50 stands for zero in the data rows.
Some points, each followed by its number:
{60, 41, 79, 62, 67, 73, 57, 34} 0
{49, 59, 76, 49, 82, 63, 53, 36} 1
{40, 70, 58, 24, 72, 68, 44, 51} 2
{42, 25, 32, 65, 38, 29, 65, 69} 3
{59, 25, 36, 62, 29, 33, 63, 61} 4
{35, 60, 65, 30, 76, 61, 44, 31} 5
{48, 79, 63, 33, 68, 66, 25, 41} 6
{60, 66, 46, 40, 58, 47, 58, 48} 7
{56, 35, 43, 61, 44, 37, 64, 64} 8
{28, 25, 30, 59, 36, 45, 67, 73} 9
{55, 74, 81, 21, 64, 78,  5,  0} 10
{61, 59, 56, 57, 42, 66, 41, 44} 11
{67, 50, 73, 57, 52, 75, 49, 35} 12
{51, 61, 47, 51, 40, 61, 40, 57} 13
{63, 45, 43, 34, 63, 27, 64, 57} 14
{21, 31, 30, 60, 41, 44, 71, 77} 15
Which two points above are nearest to each new point, looking only along the 2 directions in which the numbered points spread most? Their numbers follow each, nearest first.
{31, 55, 41, 43, 47, 61, 48, 61} ~ 14 7
{40, 79, 84, 22, 78, 73, 10,  5} ~ 10 6
{35, 71, 76, 24, 79, 68, 27, 18} ~ 6 5
{72, 52, 47, 39, 52, 30, 57, 47} ~ 13 7
{61, 62, 72, 50, 63, 68, 42, 45} ~ 1 11
{40, 40, 43, 45, 47, 55, 55, 55} ~ 14 13
{53, 50, 41, 33, 57, 18, 69, 39} ~ 14 7
{56, 64, 31, 66, 16, 45, 31, 55} ~ 8 14
{53, 34, 42, 72, 36, 44, 70, 65} ~ 4 8
{43, 48, 39, 38, 62, 44, 67, 71} ~ 14 7
{49, 74, 75, 40, 82, 67, 38, 33} ~ 6 5
{41, 23, 47, 47, 29, 38, 40, 55} ~ 8 14
{99, 35, 46, 40, 65,  3, 70, 42} ~ 8 13
{46, 69, 29, 65, 20, 47, 28, 56} ~ 14 13
{66, 53, 45, 33, 58, 30, 50, 47} ~ 7 13
{53, 69, 33, 64, 17, 44, 33, 59} ~ 14 13
{29, 49, 39, 60, 58, 44, 69, 68} ~ 14 15
{54, 35, 39, 53, 29, 51, 46, 52} ~ 8 14
{70, 51, 36, 70, 27, 38, 53, 60} ~ 8 4
{39, 78, 27, 67, 22, 38, 33, 66} ~ 14 8
{45, 67, 72, 23, 70, 73, 27, 18} ~ 6 5
{46, 43, 40, 43, 58, 44, 66, 72} ~ 14 8
{59, 44, 36, 67, 20, 37, 40, 42} ~ 8 4
